128 stands for zero in the data rows.
Here are some rows, each followed by its group. Groups can overlap.
[ 75 115 164 140 153 113 106 152  76 150 139 153  86 134 103  82  95 164 165 129 118  87 168 108 175 113 135  83  93  76 112 189 142  82 115 120 128 140  92 133 128 178 104 150  97 143 114  90 161 174  81 153 107 177 106 118 188 119 104 149 150  88 122 110] 1
[118  78 108 168 143  91 144 101 150  94  68 168  90 170 103  82 155 189 125 122  98 118 182  89 104 163  56 119 116  96 142 146 147 175  59  62 153  88  86  89 177 108  98 122  66  71 130 128 184 116 118 135 172 164 173 161 153 156  91 163 128 109  72 202] 2
[134  87 142 105 112 121 105 128 131 115 135 169 109 143 134 101 132 125 125 116 149  78 144 105 154 118 143 150 100 158  97 149 132  87 124 110 164 150 104 108 135 173 140 155 118 171 135 137 126 162 125 170 117 163 139 145 103  70 104 162 166 137 151 113] 3
[121 168 121 126 130 142 113 150  83 163 163 110 145 122 118 143  78 131 159 122 140 127 134 163 139 126 157  80 138  99 126  87 102 128 120 129  91 143 134 156  89 152 147 153 134 141 158  91 132  81 109 109 101 124  82  95 160 153 171 120 122 110 133 104] 4
[144  94  99 135  90 117 158 100 148  83 119 181  56 155 145 113 170 181  84 127 120 119 153 115  66 148  96 132 125 140 114 130 107 147  99  80 137 100 133  89 176 127 125  88 109  90 115 167 125 113 119 128 176 157 179 190 146 148 110 127 149 154 133 192] 3
[ 79  92 183 150 138 101 110 121 104 145 123 144 118 126  98  76 121 132 163 141 109  97 130 121 185  87 122 110  71 139 113 196 189  82 124 144 145 151  95 140 105 158  88 147  97 133 111  91 160 212 108 152  97 158 106 127 188 101 116 145 139 117 102  97] 1
[136  90 143 102 113 122 105 133 126 114 144 165 108 136 140 101 129 108 123 115 158  78 140 108 151 121 146 148 102 156  93 148 127  87 128 109 161 154 110 110 135 173 150 158 124 167 128 139 120 166 134 168 113 157 138 152 105  72 108 161 164 131 154 114] 3
[125  71  90 157 144  86 133  73 181  86  42 164 120 171 104 102 176 163 118 126  77 122 181  61  92 176  52 170 137 134 133 132 173 188  76  72 181  90  85  81 179  87  77 116  83 104 146 139 181 113 139 154 176 157 183 158 118 128  82 170 126 163  58 204] 2
[117 114 126 101 145 135 109 147 101 126 149 175  77 147 132 107 109 147 141 112 148  76 180 100 158 153 149 107 128 103  89 133 112  80 112  85 143 136  99 107 154 183 138 163 114 195 135 121 145 148  98 167 134 177 129 123 125  93  89 171 160 114 148 124] 1
[112  81  99 170 137  92 146  90 148  94  65 173  87 174 100  85 161 195 120 128  84 119 183  84  94 166  52 123 118 103 138 148 153 174  63  64 161  87  90  87 178 104  82 112  71  73 134 129 183 114 121 132 174 162 170 163 159 160  90 159 124 122  67 207] 2
[ 56  90 182 176 171  85 101 118 122 145  92 129 132 128  79  65 118 138 176 147  86 112 133  99 184 111  91 105  75 129 132 199 219 120 105 138 165 136  70 144 114 134  58 154  74 112 119  71 189 196 100 144 107 160 109 110 186 118 102 159 120  71  63 111] 2
[124 150 113 121 120 146 154 130 128 122 138 118 112 113 141 158 148 139  90 136 118 160 117 116  95 140 132 129 146 135 123 125 115 136 154 145 112 110 159 122 145 105 120  82 152 112 120 155 105 126 137 121 146 108 140 148 137 140 129  91 115 151 153 137] 5
[135  88 139 100 112 123 114 124 129 112 133 165 109 131 142 105 137 122 121 117 150  82 138 106 153 122 143 151 107 160  96 148 125  91 129 110 164 148 112 110 134 169 144 149 124 168 138 141 119 174 138 163 122 155 142 151 110  68 108 155 163 148 155 115] 6
[147  76  86 126 108  98 136  82 172  81  87 184  93 165 133 115 182 155  94 126  96 110 169  84  81 161  79 173 126 151 104 130 142 159 102  78 166 105 105  81 181 121 100 104 103 129 137 163 141 135 129 152 178 161 182 172 122 106  93 166 159 187  98 183] 1
[187 130  95  96  82 148 161 114 189  90 124 132 123 132 178 170 181 108  62 125 141 171  97 137  67 159 124 189 165 167 135 101  87 139 149 128 129 116 174 105 165  87 168  82 175 137  92 199  71 106 162 106 173  95 181 164  55 124 111 102 138 192 165 167] 7
[107  88 157 130 160  93  94 122 135 121  89 161 122 146 105  87 128 148 169 121 107  91 157  98 179 129 107 135 101 114 128 161 186 123  98 104 174 133  65 110 129 136  84 173  80 173 135  98 172 175 114 175 116 178 132  99 127  81  85 195 139 116  88 120] 2
[104  89 154 130 160  92  96 136 140 125  87 162 119 150 105  91 130 144 169 124 100  92 162  90 174 128 105 129 100 113 124 163 187 113  99 107 175 132  68 110 131 138  78 168  81 171 144  95 172 181 116 180 120 177 133  97 127  86  84 192 140 122  88 122] 2
[158 144 110  99 132 136 138 127 169 110 126 106 156 113 146 175 153 103  93 133 126 159 103 113 100 136 136 176 164 156 131 120 117 142 175 145 140 112 153 121 148  93 132 101 169 160 128 168  94 123 161 129 143  97 153 127  73 107 116 111 123 160 151 128] 7
[141  90 142 101 114 123 108 127 130 113 137 166 111 137 140 103 133 124 123 116 151  79 140 106 152 120 143 154 106 157  96 150 127  84 127 108 160 152 106 107 134 174 144 155 120 172 134 137 124 171 125 168 119 161 140 147 103  71 107 164 165 141 152 113] 3
[ 98  95 180 139 117 114 117 132 107 135 131 146 112 124 118  78 140 134 145 135 136  90 119 127 164  90 130 122  77 143 119 190 169  83 135 149 139 154 114 130 109 158 112 135 107 132 103 110 139 203 108 149 106 148 117 142 168 107 120 130 147 142 126  97] 3
[135 155 117 120 114 156 155 127 130 121 145 110 127 110 147 163 149 129  92 138 129 164 107 127  98 141 137 131 153 130 127 121 104 135 161 149 110 108 165 121 140 105 129  85 160 116 116 161  97 121 143 116 148  95 143 146 113 143 132  83 117 127 164 141] 5
[134 153 115 123 120 152 153 129 126 121 144 111 115 112 142 159 149 130  89 135 123 162 113 128  96 143 135 131 142 134 133 127 107 136 159 146 117 108 159 131 141 106 127  90 153 121 115 157 103 124 140 122 146 104 141 152 123 146 127  87 121 141 152 138] 5
[129 134 136 115 131 131 107 146  91 146 158 135 117 132 127 119  95 128 152 118 151 100 149 138 158 129 155 103 125 105 113 117 104 103 116 116 117 148 121 133 112 167 151 165 126 161 132 109 133 125 112 134 103 145 107 107 132 115 132 140 140 103 144 110] 6
[133 151 113 122 118 149 156 126 131 121 142 118 116 115 145 158 152 131  91 137 119 153 116 119  93 142 131 135 146 136 126 130 110 128 158 144 117 109 161 119 144 110 125  85 151 117 122 156 104 125 139 120 150 106 140 146 128 143 129  92 122 147 153 138] 5
[117 159 127 127 145 138 102 154  75 172 152 118 138 125 105 133  77 135 176 121 146 113 148 161 161 127 153  75 141  91 135  89 105 128 111 125  93 148 122 154  87 156 145 167 113 136 159  81 146  80 100 121  98 137  70  92 154 148 162 136 128  96 122 100] 6
[164 121  86 104  97 133 154 102 188  87 112 144 118 136 162 157 180 119  75 131 121 158 114 118  66 152 111 180 153 176 132 113 108 142 142 122 143 110 159  99 171  94 150  79 154 134 114 188  88 114 151 118 177 114 178 164  85 120 109 115 147 198 146 168] 5
[138 154 133 114 108 146 115 134 102 156 160 100 164 106 138 148  94  96 143 124 147 126 104 164 138  99 161 123 123 149 126  95 119 108 144 164 104 159 148 157  81 146 146 146 152 134 146 111 111 118 132 121  81 110  86 107 130 124 179 112 124 134 142  82] 5
[142 139 103 103 137 136 135 119 169 110 113 115 148 121 151 169 152 109  97 133 113 153 114 104 109 140 132 166 155 160 130 118 132 145 169 138 145 114 144 120 150  95 122 102 160 152 133 162 102 122 155 143 144 111 151 113  87 102 119 119 123 169 142 125] 5
[135 151 133 117 110 143 117 132 101 157 160 105 166 109 134 146  98  89 143 125 148 126 103 166 144 101 162 122 123 144 127  92 123 116 143 155 114 157 143 157  82 147 152 148 156 144 142 109 111 117 133 119  90 109  86 108 132 119 179 111 127 135 142  81] 5
[152 143 140 128 104 130 113 142 113 155 151 105 169 118 132 133  95  86 154 121 152 129  94 190 148  89 153 124 110 143 149  91 125 118 127 159  94 157 141 162  73 142 159 156 141 121 146 110 114 114 136 109  75 109  88 111 129 139 185 117 125 130 127  86] 4
[134  86 144 102 114 118 107 126 127 112 140 172 108 140 137 101 134 125 122 117 148  78 141 103 153 122 141 151 102 157  96 152 131  84 127 105 163 153 106 109 137 173 139 155 117 173 131 138 126 174 127 169 113 159 138 147 112  69 107 164 166 136 151 110] 3
[127 171 132 125 134 146 112 148  80 162 164 103 140 118 121 142  75 118 157 123 155 129 130 171 144 124 164  83 141 100 127  80  95 124 120 133  87 144 136 153  89 152 157 157 136 135 157  95 126  79 115 121  96 119  83  91 148 155 173 120 120  98 138  95] 4
[127  86 142 103 121 123 105 129 130 116 141 177 103 140 136 100 134 128 127 117 145  77 149 102 154 121 139 151  98 154  95 151 138  83 123 107 162 150 104 107 138 173 137 154 115 173 130 134 128 175 123 173 120 169 138 142 122  69 106 167 168 144 147 115] 3
[134 171 126 127 138 144 109 149  79 161 171 105 143 122 126 138  67 117 166 120 156 123 129 165 150 124 166  85 150  90 133  81  91 131 120 131  88 150 132 155  89 152 162 165 131 137 153  95 130  76 114 115  92 121  77  88 142 153 171 126 121  92 138 100] 4
[157 167 142 111 108 152 116 144 109 147 175  92 156 103 148 157  93  75 134 128 171 134  86 177 134  98 175 128 131 153 135  90 103 112 150 165  98 159 159 165  85 141 173 141 163 130 140 123  93 105 145 119  82  93  93 115 109 125 181  98 125 130 162  81] 7
[130  86 140 104 113 119 104 116 129 117 135 172 102 140 135 100 135 122 124 117 146  79 144 109 153 122 139 156 101 153  93 150 129  83 125 108 159 153 104 109 138 172 138 152 116 173 134 134 125 175 125 174 120 163 139 150 114  69 108 167 165 147 149 114] 3
[150 144 143 125 104 136 116 145 111 150 147 106 169 119 133 132 100  84 153 124 150 131  94 185 134  92 151 125 114 146 137  92 123 117 129 158  97 157 141 157  73 138 156 149 143 122 150 109 114 112 133 112  83 107  88 110 130 133 186 114 125 133 129  88] 4
[104 152 131 141 139 132 148 110 151 131 119  75 176  96 125 157 146 108 104 146 109 178  81 123 126 105 126 143 137 152 145 159 147 146 181 182 128 118 159 150 119  85 103  84 157  93  91 142 109 137 154  97 136  79 135 129 125 147 119  81 100 137 135 122] 7
[116 160 133 137 141 142 154 121 155 132 124  68 182  93 133 168 148  98  99 144 117 192  74 133 123 106 131 151 140 155 151 158 135 144 185 186 124 115 164 153 118  78 112  83 168  94  85 149 103 132 160  90 132  61 133 130 117 143 137  72  90 141 142 119] 7
[140  77  95 155 143  86 132  80 179  81  43 166 118 171 107 105 174 167 120 127  82 127 177  74  92 174  51 169 136 134 135 132 168 188  78  74 182  90  84  81 177  86  88 117  82 105 146 140 184 127 140 152 164 157 183 153 112 128  82 172 128 153  58 202] 2
[109  74  97 170 133  93 152  86 150  92  63 175  93 167 102  86 167 194 118 128  78 122 182  84  92 169  50 131 118 108 129 149 157 180  63  66 156  92  91  86 177 100  84 108  76  67 135 130 186 120 117 133 180 160 169 167 162 161  98 154 127 137  67 207] 2
[122 125 126 108 136 139 109 146  92 136 159 165  92 140 129 114 103 147 143 113 151  83 167 117 154 149 157 100 129  99  93 119 104  90 113  93 130 143 113 121 137 186 153 163 120 177 142 118 136 128 100 152 126 161 117 122 127 108 115 158 153 107 148 121] 3
[142 136 139 129 112 129 110 130 111 156 146 110 172 122 124 130 108  87 158 127 146 126 104 182 142  90 147 121 110 138 139  94 131 117 123 154 101 160 136 155  73 142 153 155 134 123 149 103 120 114 133 112  80 115  88 104 130 131 183 125 125 129 118  85] 4
[142 155 115 116 115 156 155 132 129 122 148 108 119 110 151 164 148 122  83 133 132 161 109 125  88 141 138 135 151 133 128 121  99 137 158 149 112 110 166 125 142 105 137  86 162 133 111 162  92 123 145 111 152  98 143 153 116 148 132  86 117 141 164 141] 7
[ 97 112 163 168 138 116 140 143 103 137 125 134  89 133 114  74 119 167 146 135 124 114 131 138 139 106 112  82  94  93 139 179 137 119 110 124 116 123 118 130 135 141 121 133  96  83 102 109 152 145 100 114 131 145 125 139 178 163 116 123 120  79 109 137] 3
[158 182 128 137 127 163 142 172 100 153 160  82 138 115 143 149  87 122 138 126 163 154  97 188 110 125 159  96 153  93 152  80  78 154 129 147  70 123 165 158  98 121 197 135 149 101 137 120 108  61 139  90 104  92 103 103 126 186 178  90 106  85 151 129] 7
[ 97 111 130 124 172 106 106 134 117 122  98 174  80 150 100 101 114 172 163 115 104  84 198  79 163 162 110 111 126  60 121 157 155 113  83  75 150 121  68 109 157 152  86 163  82 173 152 100 176 160  91 178 135 191 128  91 142  97  77 191 143 113  96 133] 2
[124 117 126 101 144 135 113 147  99 125 155 169  78 145 136 115 116 144 123 113 144  81 168  97 146 154 153 109 127 104  87 134 106  88 118  91 139 135 109 109 156 178 148 155 122 190 131 132 135 144 107 165 133 170 132 132 120  99  97 161 158 121 158 126] 3
[118 165 121 129 134 143 106 155  79 174 166 116 138 123 117 141  81 126 167 122 138 122 144 162 149 125 154  82 138  98 130  84 103 128 114 130  92 149 139 153  87 158 142 160 124 134 157  85 137  80 106 111 101 128  76  94 153 147 166 126 124 105 125 101] 6
[128 166 122 128 128 150 113 152  82 164 162 109 141 118 120 141  78 122 160 123 145 125 132 166 138 127 158  85 140 102 127  83 100 127 120 135  90 153 137 153  88 149 150 151 132 128 159  94 130  82 111 109 101 121  78  96 152 152 174 122 122 106 136 108] 4
[137 132 136 129 105 122 109 138 107 159 135 116 169 123 124 127 104  92 154 126 136 123 112 177 147  89 142 122 108 140 135 100 138 119 118 155 102 157 126 152  74 141 144 153 131 117 153 100 127 124 126 113  89 119  86 109 151 127 181 127 125 131 113  85] 6
[120  79 108 170 142  94 140 101 150  97  60 171  85 171 107  79 151 192 124 124  95 117 184  91 114 162  59 121 116  85 144 145 150 171  60  61 154  90  83  89 179 108  99 127  63  77 132 125 188 123 118 136 169 167 171 155 162 157  90 169 132 100  70 200] 2
[122 165 127 124 137 141 104 158  79 165 163 113 140 123 114 136  74 133 170 117 148 121 141 170 156 127 162  79 139  92 138  84  99 127 113 126  93 147 128 161  87 153 160 165 122 132 155  88 138  75 107 116  96 125  78  88 148 147 167 131 125  95 132 101] 6
[ 64  90 121 171 163  84 130  74 165 125  43 128 153 138  83 110 174 146 144 150  42 141 153  74 134 147  48 142 118 145 137 152 225 186 114 127 173 105  89 108 140  68  23 102  94  89 134  99 181 160 127 136 165 128 141 143 167 134  97 144  91 143  36 151] 2
[155 153 114 112  94 159 157 132 128 116 157 119 102 118 162 162 150 132  81 129 148 156 103 131  85 146 143 136 152 135 121 115  84 127 153 139 113 112 169 118 144 115 153  87 161 121 108 172  84 115 144 119 150 103 150 159 102 144 137  86 131 149 177 149] 7
[121 117 121  99 141 144 110 146 103 124 154 174  80 141 136 112 114 152 130 113 139  76 175  93 150 155 147 112 129 109  88 138 109  90 119  87 140 138 107 110 154 179 145 153 116 191 135 125 139 150 102 167 134 173 133 129 126  94  91 162 158 125 154 126] 3
[133 170 136 126 138 145 115 151  79 165 169 106 143 122 121 139  66 122 170 122 163 119 131 175 153 125 174  80 144  90 135  83  92 124 118 129  87 146 139 157  88 156 168 169 131 140 150  95 131  73 108 117  90 121  81  86 139 152 166 122 121  85 142 106] 4
[132 150 111 122 121 145 152 123 130 123 142 118 113 113 140 158 149 133  90 134 119 157 120 120  98 143 131 133 148 136 126 125 112 135 156 144 115 111 156 116 144 108 122  86 150 115 120 154 106 126 135 127 156 112 144 144 128 139 131  99 124 138 148 138] 5
[149 142 141 126 105 126 113 138 110 153 150 108 171 119 133 131  97  87 157 123 160 132  96 186 143  89 153 120 114 141 137  92 125 114 126 156  98 158 143 158  74 139 155 159 141 125 148 104 114 111 134 114  80 113  87 101 138 131 182 125 126 125 125  86] 4
[ 58 114 152 201 198 101 129 146 123 148  72 119 109 133  77  69 112 172 175 142  85 129 147 117 158 113  65  75 100  76 161 193 187 159  88 113 133 110  81 135 140 107  73 140  69  65 119  71 194 148  88 114 143 152 113 110 206 170  88 154 104  43  55 140] 2
[ 95 137 133 146 147 125 148  99 154 131 114  84 167  99 120 154 148 118 108 148  99 169  93 115 125 104 119 144 135 155 144 160 160 140 175 179 132 117 151 145 123  87  83  78 139  93  95 136 122 148 150 105 131  87 133 131 137 140 138  84  98 150 124 120] 5
[160 145 101  98 132 143 139 130 170 110 126 106 153 115 152 179 156 101  88 132 123 161  98 113 107 141 136 179 159 167 134 116 113 140 173 145 138 113 154 124 147  93 131 100 169 156 124 173  92 126 162 124 146  97 156 128  70 108 119 108 125 160 154 129] 7
[165 138 105 110  94 143 165 121 175  98 130 125 118 128 168 165 171 115  70 129 132 170 101 124  67 152 121 168 163 156 134 116  93 138 148 132 124 110 169 112 163  96 154  78 166 119  98 187  80 112 154 106 171 100 175 158  85 133 113  95 130 171 160 167] 7
Which 5 groups are nearest to each row below, nearest first, going by the distance to the centre of the group?
[134  87 145 104 113 124 103 131 130 114 139 175 106 141 135 101 131 122 124 118 153  81 142 105 153 121 142 149 100 156  98 149 129  84 126 108 161 150 105 113 137 173 141 158 119 172 129 136 126 176 126 175 116 160 138 144 109  72 110 165 167 138 153 109] -> 3 1 6 5 2
[154 150 117 111 103 157 160 128 125 115 150 119 111 120 156 158 151 125  80 132 145 153 108 125  87 140 140 134 149 130 121 119  89 128 152 141 116 109 166 116 146 114 149  89 163 119 100 169  87 120 144 118 149 104 148 161 104 141 134  83 131 147 171 147] -> 7 5 3 6 4
[144  73  85 127 109  98 134  86 167  82  79 188  94 166 129 112 180 158 109 124  98 110 169  85  84 158  80 166 123 154 106 125 147 148  92  78 169 102 104  80 181 117 100 106 101 126 132 159 143 139 126 155 178 163 179 175 127 105  93 166 155 184  96 180] -> 2 1 3 5 7
[156  80  86 121 106 102 134  84 175  77  88 179  89 163 141 122 178 149  92 127 106 117 162  90  76 159  88 173 129 157 109 125 135 150 104  82 162 108 113  82 182 118 110 103 111 131 141 170 134 131 133 148 177 155 183 169 112 107  95 160 157 185 112 181] -> 2 3 1 5 7
[120 119 125 100 140 139 112 141  99 123 157 173  74 142 137 113 112 149 131 114 145  79 175  92 153 155 150 111 136 111  88 136 107  84 117  89 136 137 107 112 154 181 139 154 120 189 138 130 138 146 102 166 136 171 132 128 119  94  90 160 156 120 153 128] -> 3 1 6 5 2
Which 4 groups are nearest to each row below, nearest first, going by the distance to the centre of the group?
[131 170 129 129 136 140 107 158  79 164 170 106 136 123 118 138  71 121 170 121 159 121 133 172 152 125 166  79 142  91 132  83  96 127 118 130  85 151 136 161  90 156 162 165 129 143 155  94 130  77 104 113  90 123  80  89 141 159 168 127 122  88 139 101] -> 4 6 5 3
[174 122 103 101  92 142 158 109 187  88 121 138 118 139 171 162 179 109  69 127 134 160 107 125  66 156 117 184 159 171 124 105 100 139 144 126 130 112 159 105 168  87 154  79 164 131 102 192  82 104 155 114 175 103 180 169  70 118 110 109 141 195 152 165] -> 7 5 3 1
Which 4 groups are nearest to each row below, nearest first, going by the average distance to the group's rows?
[132 171 130 127 133 150 107 149  78 164 163 105 141 125 117 136  67 118 171 119 158 117 134 176 153 122 168  82 143  88 134  78  92 127 119 129  93 148 130 159  89 156 166 168 128 144 151  89 133  79 115 111  92 125  81  86 142 149 169 129 119  85 135 102] -> 4 6 5 3
Which 5 groups are nearest to each row below, nearest first, going by the average distance to the group's rows?
[ 66  88 120 175 147  86 130  76 163 125  50 128 153 136  77 111 182 146 146 149  41 141 155  77 135 142  48 143 117 143 138 148 226 179 108 127 174 104  88 111 140  69  19 101  92  92 135  97 188 160 126 138 162 129 141 143 167 130  96 146  95 139  36 150] -> 2 1 5 3 6
[149 120 139 138 132 125 133 151 120 122 127 139 105 144 131 103 121 147 137 117 145 119 127 152 128 133 127 104 118 102 132 125 115 129 106 116 118 121 127 116 130 136 151 145 115 125 130 129 129 127 120 129 127 138 135 126 128 143 119 139 135 101 124 147] -> 6 3 4 5 1
[ 58  91 182 171 172  86 106 115 123 147  91 129 138 128  83  73 122 141 173 146  83 112 134 102 184  88  90 113  74 127 136 198 219 126 108 139 167 136  73 142 114 131  54 149  77 103 116  72 187 200 103 142 104 157 109 117 192 119 102 159 115  78  64 113] -> 2 1 3 6 4
[128 123 132 108 138 139 110 146  96 135 155 148 106 134 131 117 107 134 140 117 146  94 150 116 158 138 152 112 124 110 100 128 109  91 126 106 134 140 117 122 129 169 144 158 118 169 132 120 131 137 110 150 121 152 119 118 122 106 117 148 144 117 154 112] -> 3 6 1 4 5
Which 4 groups are nearest to each row below, nearest first, going by the distance to the group's nearest row?
[143 141 104 102 138 138 134 117 169 112 115 110 145 119 144 172 157 110  94 132 110 156 113 106 107 144 130 175 157 159 128 122 130 140 169 140 143 114 146 114 149  95 121  96 160 152 134 163 103 130 156 135 146 108 150 128  88 103 117 115 121 159 143 125] -> 5 7 6 3
[161 151 101  95 130 145 139 124 171 109 128 106 159 115 153 175 156 101  90 132 125 162 101 111 101 138 138 178 164 160 132 113 115 142 178 148 137 115 156 122 148  91 136  98 174 153 120 172  89 121 164 125 146  93 154 125  65 108 121 108 124 174 162 128] -> 7 5 6 4
[140 144 134 127  98 136 115 139 112 153 147 108 169 116 129 137 103  86 152 126 144 132  95 178 131  90 147 122 114 143 140  90 127 116 127 159 100 159 143 154  76 138 148 151 143 116 144 106 112 110 135 107  85 106  86 117 134 130 186 118 123 132 127  85] -> 4 6 5 7
[123 125 127 107 138 137 113 149  91 139 155 162  90 139 131 114 102 148 150 113 147  85 164 116 160 149 157 102 130  97  96 119 102  94 111  93 127 143 110 124 136 183 152 167 120 178 136 115 136 129 101 154 128 165 117 131 120 110 111 160 151 104 149 119] -> 3 1 6 2
[143 142 103 102 136 137 141 124 171 109 118 110 153 117 145 169 156  98  91 136 117 160 110 107 103 143 133 174 162 162 128 120 124 140 168 142 139 114 149 120 151  93 125  97 164 149 128 164  97 128 155 135 150 104 153 127  84 107 116 113 117 164 146 126] -> 5 7 6 3
